128 stands for zero in the data rows.
Here are some points:
126,94,106,164,113,148,101,130,87,138,140,137,126,123,143,112,129,104,121,135,155,112,105,126
94,128,152,128,176,69,162,179,145,94,77,160,77,154,77,168,79,121,182,94,77,138,160,94
104,160,104,174,95,166,113,96,79,148,148,97,135,82,99,101,153,151,96,133,148,108,136,162
128,145,87,179,104,148,94,111,128,128,145,123,145,126,111,102,141,177,91,145,179,89,199,145
179,111,102,111,97,150,111,111,111,179,179,106,179,113,179,96,163,166,100,179,128,101,127,162
106,126,147,79,144,122,135,135,164,106,121,130,113,152,121,150,123,153,129,113,118,164,80,92
162,106,92,116,92,162,91,82,79,160,160,85,177,94,148,97,150,87,105,145,130,91,133,148
145,145,93,162,104,150,128,111,77,162,145,116,128,116,179,96,136,99,129,145,145,68,77,145
145,94,90,179,103,154,111,128,111,145,145,108,145,112,128,101,153,151,112,162,128,75,96,162
179,94,82,128,93,148,94,94,128,162,162,144,162,98,162,95,151,94,99,145,128,74,201,145
77,179,163,111,179,71,179,179,145,94,77,156,77,173,77,172,102,150,165,111,94,162,129,94
116,106,156,89,143,125,140,140,138,96,118,137,118,150,133,150,100,147,130,87,118,122,126,118
82,167,168,152,171,76,177,177,150,79,94,171,94,151,94,166,99,162,180,91,94,150,95,106
162,145,90,179,105,160,111,77,94,128,162,119,179,87,128,94,158,197,99,111,179,116,132,179
179,162,125,113,106,151,126,91,126,165,130,115,116,86,179,98,132,116,100,116,116,149,109,130
128,179,161,77,159,94,145,162,162,111,94,149,94,148,94,146,147,159,141,77,77,154,69,111
128,128,98,145,90,174,77,77,94,162,179,71,162,90,145,93,180,154,94,145,179,96,96,179
179,162,112,162,92,167,94,77,94,179,162,76,162,80,179,90,161,161,93,128,179,126,102,179
94,145,181,94,175,85,162,162,179,77,94,192,77,161,94,179,72,66,149,111,94,157,128,77
113,160,158,130,161,89,150,155,169,84,106,157,104,149,84,155,99,116,154,121,87,167,124,104
179,77,109,111,98,148,77,128,111,179,162,114,162,111,179,97,153,116,88,179,145,88,125,128
150,135,118,128,114,138,121,121,135,135,121,143,135,129,164,112,145,128,123,152,150,135,89,121
94,140,125,108,123,147,133,87,133,140,111,121,126,142,111,141,147,159,125,126,123,127,105,108
111,162,143,77,138,135,145,128,162,128,111,140,111,140,162,147,121,148,95,111,111,141,134,111
140,91,100,164,108,151,116,126,116,140,140,111,140,114,130,109,150,144,109,152,126,85,101,155
150,106,106,121,105,152,106,89,106,164,138,103,169,114,150,109,147,98,106,121,167,129,114,150
128,111,88,162,106,148,94,111,77,128,179,93,145,97,128,100,132,93,129,162,128,111,145,162
101,84,163,82,151,116,143,138,169,104,113,156,99,139,118,155,120,149,136,104,101,173,87,99
126,79,128,135,112,146,130,130,135,126,126,94,126,129,169,114,115,101,125,121,126,125,120,123
77,145,163,94,172,81,179,162,179,94,94,169,94,183,77,176,85,116,150,111,94,160,201,77
Here are 12 more points, each followed by its number:
133,143,102,143,103,149,84,113,113,133,177,109,160,112,126,101,151,95,126,177,148,117,57,160 0
179,145,89,162,103,140,94,145,94,145,179,141,179,123,145,108,136,151,131,179,162,143,117,162 1
94,179,165,77,153,113,145,145,179,111,94,167,111,175,111,167,104,73,140,111,111,170,129,77 2
77,179,160,162,182,60,179,179,162,77,77,201,77,184,77,175,79,77,210,94,77,173,137,77 3
91,177,167,116,174,77,179,179,148,77,77,163,77,154,77,168,75,100,177,77,94,170,139,91 4
162,111,90,111,90,164,94,77,77,162,162,83,179,91,145,98,151,76,104,145,128,86,136,145 5
94,77,171,77,159,109,145,145,179,94,111,165,94,147,111,164,115,158,141,94,94,185,90,94 6
164,104,95,126,105,138,101,104,135,152,152,153,152,108,152,105,143,96,108,138,121,88,193,135 7
94,162,169,145,164,88,162,162,145,77,94,151,94,149,94,152,117,204,165,111,94,133,147,111 8
172,101,92,121,101,145,101,101,130,155,155,137,152,101,155,104,144,102,97,140,126,86,198,140 9
179,94,114,111,106,153,128,128,111,179,128,113,128,106,179,100,140,132,109,162,128,89,74,128 10
111,77,172,145,172,82,162,179,145,94,77,187,77,158,94,164,100,154,183,77,77,186,140,111 11
Which two of these numbered points are nearest to each point below, looking only along the 3 directions in which the first points spread most? Their numbers follow each, nearest first.
79,174,154,155,173,73,172,164,157,87,82,189,84,177,82,170,90,91,198,99,84,165,132,82 > 4 11
77,179,169,162,171,73,179,179,145,77,94,176,94,148,94,165,99,168,185,94,94,154,84,111 > 8 4
121,89,168,82,147,119,157,138,172,118,113,158,111,161,121,153,116,129,131,82,96,158,207,99 > 2 6
94,128,153,77,155,113,145,145,179,94,111,143,111,168,111,161,110,150,139,111,111,172,73,77 > 6 2
143,138,81,135,106,147,79,99,91,116,145,112,172,104,145,100,140,121,130,174,148,97,130,172 > 1 0
135,106,129,94,117,143,121,89,135,164,121,111,123,114,164,120,117,111,103,123,135,121,118,121 > 10 0
Now 12 new points, numbered from 0 again:
145,94,93,162,105,141,94,111,94,145,162,95,179,109,128,104,140,95,128,162,145,107,119,179 0
140,82,107,106,104,156,89,87,101,155,140,90,140,106,169,108,140,134,90,135,140,112,146,138 1
130,140,92,167,105,149,96,106,128,135,143,119,143,122,121,103,138,169,91,143,174,92,186,143 2
111,179,179,145,167,82,179,162,162,94,94,157,94,163,94,157,109,133,157,94,77,158,92,111 3
94,162,108,179,94,169,111,94,77,145,145,100,128,77,94,101,154,146,96,128,145,109,138,162 4
155,164,106,135,111,145,118,130,133,169,169,129,169,99,126,106,142,89,104,169,155,116,75,169 5
94,179,164,111,172,80,179,179,145,77,77,162,77,150,77,165,75,99,173,77,94,165,139,94 6
162,111,94,128,92,162,94,77,94,179,145,92,179,97,162,96,155,106,93,128,179,123,107,162 7
94,145,149,128,175,76,162,179,145,77,77,174,77,156,94,164,105,155,173,111,94,163,110,111 8
179,94,109,94,91,171,77,77,128,179,128,104,162,99,179,97,164,104,78,162,179,91,107,145 9
157,150,80,148,101,150,126,108,91,165,165,85,179,112,126,98,153,176,98,165,165,102,123,165 10
77,179,178,128,181,62,179,179,162,77,77,187,77,166,77,177,73,101,186,77,77,164,87,77 11
The same question for these:
101,172,158,79,147,118,135,143,172,121,99,160,113,164,121,158,109,83,133,116,113,160,131,84 > 3 8
79,79,169,91,182,85,174,177,162,79,79,126,79,145,94,184,47,63,144,77,82,157,172,94 > 6 11
77,128,175,111,180,61,179,179,162,77,77,203,77,172,77,184,80,140,217,77,77,134,102,77 > 11 6
148,92,97,116,96,160,82,84,99,165,150,90,150,93,172,99,148,123,87,150,148,106,133,150 > 7 1
121,123,99,162,117,124,138,157,140,116,130,140,130,138,133,113,116,96,147,165,113,84,147,130 > 2 0
87,118,152,121,171,86,150,169,150,101,92,134,89,155,84,161,93,141,168,101,104,150,123,106 > 8 3
